In the rows, zero is written as 128.
One turn or mirror swaps these rows in pairs. Which row does each one swap with?
Q_410: [120 109 130 119 107 139 114 127 144 128 131 153 110 122 110 109 137  82
 108 164 136 128 122 129 106 129 131]
Q_396: [123 140 130  98 113 148 133 150 125 166  82 105 106 114 116 126 129 112
 129 164 148 131 129 119 135 156 160]
Q_826: [124 137 146 106 106 147 139 161 152 124  89 153  87 110 112 121 166 110
 144 163 124 109 116 135 130 139 143]
Q_812: [138 116 147 131 114 138 150 159 123 126  91 122 110 105 132 130 145 111
 115 162 113 135 174 110 108 134 145]
Q_550: [138 125 139 130 104 146 167 154 165 116 102 122  93 131 110 111 123 116
 139 169 128 112 138 142 133 150 152]
Q_555: [124 132 140 142 111 138 159 159 135 139 100 131 134  97 148 117 125  87
 119 179 122 134 163 118 111 142 124]
Q_647: [136 110 154 127 116 137 143 154 125 128  93 125 115 111 127 126 147 108
 110 161 114 141 178 107 112 133 140]
Q_635: [ 96 119 126 113 102 112 150 138 147 151 117 149 107 125 138 117 124  71
 135 144 123 133 166 119 134 156 149]
Q_374: [120 119 143 120 110 151 116 131 138 137 120 127 109 130 107 110 133  90
 108 159 154 124 108 141 110 126 132]
Q_444: [110 128 115 103 110 130 126 151 144 152 103 155 100 130 124 120 128 110
  89 138 141 146 136 119 161 147  93]
Q_807: [134 114 147 136 111 131 147 159 127 129  93 123 117 107 130 127 136 107
 116 168 114 134 175 116 107 134 146]
Q_425: [106 119 112  96 109 135 123 164 145 149 104 149 105 129 117 119 136 110
  88 143 134 148 139 117 153 144  94]
Q_265: [121 108 134 115 121 153 152 140 170 126 133 119 117 124 132 100  97  98
 128 152 155 122 127 131 144 159 127]
Q_699: [129 107 153  96 131 154 140 134 151 129 140 125 111 112 144 106 123  88
 128 128 151 105 124 124 146 150 143]
Q_448: [117 102 127 103 117 136 112 158 130 139  95 137 105 122 122 127 144 122
  95 141 132 147 152 109 132 128 104]
Q_366: [126 146 144 120 105 145 150 165 146 123 117 116  99  98 146 132 137  95
 110 140 166 106 167 123 133 153 106]
Q_77: [124 120 146 118 112 155 120 137 137 145 104 113 108 126 112 115 136  98
 112 169 151 123 108 137 111 129 140]
Q_514: [114 106 127 111 101 134 123 124 143 140 133 157 113 120 117 102 130  78
 120 162 132 129 124 133 111 135 142]
Q_33: [131 152 137 117 115 149 142 165 148 118 111 156 107  93 136 103 131 111
  82 135 130 108 132 125 132 132 107]
Q_958: [117 108 129 103 122 142 114 158 131 145  97 133 114 119 112 126 147 116
  99 135 136 146 155 105 138 136 104]
Q_709: [137 109 147 128 113 140 133 159 126 127  93 125 112 113 119 133 148 115
 110 158 115 136 175 113 113 125 137]
Q_45: [121 144 132 136 121 145 147 161 140 138 110 136 139  95 153 111 121  82
 126 183 126 131 146 114 124 150 118]
Q_718: [134 125 134 129 102 153 169 150 172 119 117 116 117 128 114 108 110 113
 134 169 139 116 132 138 140 152 138]
Q_402: [124 136 153  98 108 163 122 159 152 132  94 155  93 116 114 129 166 105
 142 147 120 111 115 127 136 141 134]
Q_697: [140 101 167 117 125 132 136 154 147 106 109 142 101 134 122 108 139 102
 106 168 116 134 133 118 145 136  95]
Q_539: [131 135 141 115  93 152 157 151 153 119  91 138  84 119 109 124 146 116
 143 164 128 101 126 146 132 139 150]
Q_27: [117 120 174 144 113 147 132 157 138 133  86 129 100 148 133 120 120  92
 110 137 117 139 150 131 155 140 118]
Q_93: [106 117 119  99 111 134 119 159 137 147  98 142 107 120 118 127 139 119
  91 138 127 155 144 106 146 139 100]
Q_430: [146 106 164 122 135 137 133 151 151 103 110 142 108 139 133 111 138 103
 108 169 116 132 127 126 143 141 100]
Q_895: [113 157 133 112 104 112 151 136 138 144 107 140  84 135 126 115 116  81
  82 155 140 123 147 124 152 160 115]
Q_330: [132 106 161  90 128 142 131 133 144 133 136 130 103 102 145 107 125  95
 119 132 142 113 124 112 144 152 154]
Q_989: [ 96 118 134 117 103 128 150 149 142 155 106 138 104 128 140 125 115  75
 132 137 118 131 176 121 146 160 147]
Q_873: [124 154 146 123 113 151 142 170 145 112 117 142 101  92 137 117 133 104
  91 138 150 103 145 120 129 131 102]
Q_305: [121 154 130  97 124 133 152 157 141 134 107 163 107  85 137 100 123 123
  99 141 104 116 127 116 146 146 138]
Q_599: [132 123 124 108 113 139 163 162 152 116 114 125 102 106 150 134 141  95
 123 163 153 112 177 107 134 163 107]
Q_255: [105 143 120 119 102 118 140 145 150 142 115 143  91 138 125 110 116  88
  84 146 144 131 142 121 157 151  97]
Q_174: [108 144 131 115 119 156 137 164 144 143 118 159 135  95 151 111 129  78
 128 168 131 125 123 113 135 149 106]
Q_470: [126 116 123 117 117 156 168 142 174 121 125 110 115 120 125 106 103 105
 131 157 144 122 128 132 147 156 135]
Q_692: [130 147 157 104 110 112 152 128 136 137 106 132  73 123 133 114 119  83
  96 151 126 118 150 125 138 154 159]
Q_952: [107 142 138  94 115 157 120 160 148 142  98 158  98 110 136 122 160  99
 137 154 125 107 105 122 150 148 119]
Q_232: [145  96 140  95 121 117 155 151 147 110 124 145 103 120 145 125 144 102
 123 169 127 128 161 103 135 165 118]
Q_287: [134 137 151 105  97 152 140 157 148 125  97 139  86 121 111 120 161 117
 142 154 123 102 119 141 137 137 144]
Q_752: [147  88 148 111 128 122 141 144 151 104 115 146 101 131 135 114 137 105
 121 175 116 130 139 110 140 150 107]
Q_811: [105 100 121 109 102 119 137 131 146 144 135 157 109 122 117 110 130  77
 121 152 125 131 141 129 116 150 145]
Q_650: [ 95 128 140 120 103 126 149 153 144 154  93 133 105 130 137 134 125  79
 135 130 122 132 176 121 154 156 141]
Q_277: [128 143 135 101 114 152 142 142 129 165  86 105 114 119 113 126 126 110
 123 169 148 130 128 121 139 146 165]
Q_816: [121 118 141 119 109 153 116 137 137 134 118 131 114 125 108 106 139  92
 108 169 147 125 108 137 107 130 130]
Q_796: [131 111 157  87 131 142 130 129 139 135 129 130  92 103 143 109 136  88
 117 125 139 103 133 114 142 150 154]
Q_294: [105 140 137  95 120 162 118 161 147 148 109 161 109 106 143 116 151  89
 136 155 132 120 110 118 149 149 109]
Q_725: [121 150 123  92 118 136 155 147 140 159  78 132 106 102 130 122 125 115
 121 160 122 136 136 112 163 161 159]
Q_178: [127 149 129  90 124 128 160 154 136 139 103 152 109  89 140 110 123 114
 118 156 103 123 128 109 153 158 155]
Q_243: [131 112 180 134 125 143 133 144 143 121  97 135 100 142 137 114 132 101
 104 150 113 140 141 125 149 127 104]
Q_415: [126 103 144  95 132 148 135 131 155 135 143 127 116 117 140 105 111  94
 125 135 152 117 120 124 147 152 144]
Q_130: [117 137 150  92 107 160 123 159 145 141  95 159  93 113 121 121 161 107
 144 150 121 106 111 126 145 139 126]
Q_872: [ 96 132 155 128 106 132 142 156 148 149  92 130  98 141 137 133 122  90
 127 128 118 133 172 122 163 151 131]
Q_645: [123 119 176 138 120 145 133 156 143 125  82 116  91 142 130 120 126  98
 111 142 115 131 148 126 152 130 108]
Q_982: [129 129 167  99 116 122 146 122 131 133 112 128  83 122 142 109 129  83
 102 135 128 109 139 119 131 154 169]
Q_423: [105 135 166 131 108 141 136 155 144 144  78 120  96 141 136 129 122  92
 128 133 121 130 166 126 158 141 121]
Q_973: [ 97 146 117 108 111 117 139 148 148 146 112 153  97 135 131 111 120  93
  86 146 138 138 136 122 158 148  98]
Q_78: [139 127 143 124  96 146 166 156 155 117  99 121 101 131 111 103 118 118
 139 166 132 107 133 144 137 149 153]
Q_390: [123 120 138 120 109 155 119 141 135 140 108 124 112 123 109 112 129  97
 114 166 158 120 105 139 107 127 135]
Q_968: [100 129 112 103 109 128 130 153 149 146 111 144 104 127 120 119 129 103
  88 141 137 142 141 113 160 145  89]
Q_778: [131 128 146 142 110 135 158 158 135 137 100 120 128 102 143 122 128  98
 119 174 118 135 158 119 104 145 144]
Q_795: [127 132 133 119 101 142 154 161 151 116 113 118 100 102 141 130 140  91
 110 147 166 105 171 112 134 157 108]
Q_141: [124 121 128 121 119 158 155 146 171 124 127 117 122 118 126  96 101 100
 126 155 160 115 125 128 147 150 133]
Q_53: [124 152 118  90 116 131 159 148 142 148 100 144 104  99 138 111 122 111
 119 154 103 122 132 110 161 164 156]
Q_190: [119 156 121  94 122 130 161 152 137 145  99 153 108  99 137 110 123 112
 118 158 107 125 134 110 160 158 156]
Q_670: [153 100 134 102 125 120 148 147 150 111 129 143 103 127 147 123 142 106
 126 173 129 132 148 106 144 156 107]
Q_378: [105 146 130  99 120 152 123 162 150 146 115 160 125  98 147 110 150  85
 132 162 137 118 115 120 143 145 108]
Q_964: [124 148 123  95 122 132 148 154 134 163  82 123 109 114 129 119 118 108
 129 169 127 135 135 112 161 157 163]
Q_874: [123 147 145 117 105 153 143 167 147 116 113 146 100  90 133 109 138 107
  80 133 139 106 141 126 130 129 104]
Q_750: [122 148 121  90 118 131 152 151 131 160  94 132 110 104 138 118 121 114
 129 160 117 126 127 108 160 162 159]
Q_168: [107 142 119 108 107 121 135 149 149 148 116 148  99 129 131 117 120  96
  91 142 135 137 135 118 160 148  88]
Q_628: [152 104 134 101 123 122 157 151 156 112 123 146 109 115 143 124 144 101
 135 174 132 121 163 103 137 163 115]
Q_981: [136 140 165 104 111 116 145 126 127 132 106 130  81 119 139 114 122  80
 103 144 131 110 143 125 138 149 163]
Q_593: [109 129 169 138 114 143 132 157 148 142  75 117  95 145 137 128 123  92
 127 133 123 133 156 122 145 142 122]
Q_687: [124 149 121  98 113 139 141 145 132 167  81 116 108 117 119 126 124 108
 126 163 134 129 125 110 153 154 161]
Q_869: [133 124 140 110 111 138 156 157 150 113 118 121  95 101 151 130 143  92
 126 151 157 111 177 111 135 160 110]

Q_725 swaps with Q_444
Q_415 swaps with Q_599
Q_796 swaps with Q_366
Q_826 swaps with Q_27
Q_423 swaps with Q_130
Q_872 swaps with Q_952
Q_378 swaps with Q_989
Q_93 swaps with Q_687
Q_514 swaps with Q_555
Q_470 swaps with Q_670
Q_647 swaps with Q_390

One turn or mirror swaps these rows in pairs. Which row does each one swap with?
Q_357: [151 114 124 123 119 138 120  76 139 106 141 138 131 127 133  86 131]
Q_355: [147 139 114 132 158 129 123  79 117 116 118 109 167 116 169 122 122]
Q_737: [135 123 136 121 128 137 143  91 110 158 118 133 162 106 143  90 115]
Q_275: [122 136 135 121 126 125 150  94 129  82 113 118 116 106 162 107 113]
Q_800: [128 140 137 128 150 129 147 105 111  96 127 113 114  98 156 121 110]
Q_578: [124 151 126 140 136 115 143 104 115  90 109 126 112 110 165 107 123]
Q_878: [146 143 105 111 134 130 155  87 133 116 154 101 126 137 181  90 122]
Q_944: [129 133 157 144 129 149 138  88 123 111 135 126 147 155 172 103 134]
Q_708: [129 124 155 134 150 157 143  98 110 121 149 130 128 150 159  98 130]
Q_175: [177 154 126 120 135 152 149  79 108 111 134 136 135  99 149  90 139]
Q_648: [136 126 144 121 121 147 157  96 102 116 140 135 142 149 187  95 137]
Q_661: [181 150 117 112 135 152 145  80 114 114 128 132 131 101 153  98 138]
Q_823: [176 154 124 111 132 156 153  77 114 113 127 130 133 103 163  88 138]
Q_978: [109 143 112 131 132 126 146 114 128 126 125 103 151 129 141 102 150]
Q_193: [151 127 105 128 122 151 133 117 100 101 129 104 125 141 140  77 130]
Q_821: [114 135 109 137 130 126 150 108 118 123 129  99 154 131 136 111 148]
Q_700: [138 140  96 155 146 137 157  84  99 126 119 107 126 127 169 104 100]
Q_207: [129 127 142 121 124 133 136  92 122 153 123 140 154  99 142  96 118]
Q_364: [141 124 101 115 137 137 123  92 143 105 140 136 141 130 138  73 130]
Q_557: [172 152 128 106 142 154 141  73 112 111 128 131 135 102 163  97 139]
Q_859: [129 151 131 125 116 119 145 116 116 108 107 127 113 110 160 116 125]
Q_101: [137 105 149 148 134 147 136  85 100 118 133 121 146 130 181  86 126]
Q_352: [173 154 128 114 126 160 150  78 109 117 131 132 134  96 159  96 136]
Q_663: [132 135 144 123 122 139 147  90 111 154 117 136 151 101 144  86 117]
Q_917: [146 134 106 148 137 151 143 116 100 101 133 106 132 131 129  85 142]
Q_377: [129 129 136 121 124 146 142  85 106 157 117 131 151 102 145  92 108]
Q_759: [124 118 140 134 121 155 136  97 106 110 145 129 139 152 181  93 128]
Q_614: [145 139 107 118 134 122 154  80 128 115 155 100 120 143 171  86 127]
Q_382: [150 140 105 112 137 125 154  83 127 117 149  99 115 144 170  86 120]
Q_656: [143 108 115 111 142 138 127  92 144 113 132 139 132 130 136  78 128]
Q_296: [109 138 107 134 127 125 144 104 120 122 129  94 146 131 139 110 149]
Q_526: [144 122 112 142 128 147 143 115  99 104 141 115 133 137 128  72 129]
Q_991: [135 128 102 148 145 134 160  89 105 133 132 105 125 129 169  88  92]
Q_571: [141 128 128 147 132 134 129  96 120  96 106 123 103  98 156 101 129]
Q_622: [130 132 137 125 118 140 144  96 117 154 117 131 159 100 141  92 117]
Q_975: [133 146 100 131 153 130 123  76 122 122 118 112 168 121 168 106 117]
Q_833: [135 135 123 133 147 122 132  56 111 115 105 110 160 115 164 111 123]
Q_14: [134 130  97 161 144 123 165  95 105 131 122 119 137 127 171  98 109]

Q_193 swaps with Q_14
Q_978 swaps with Q_878
Q_975 swaps with Q_364
Q_357 swaps with Q_833

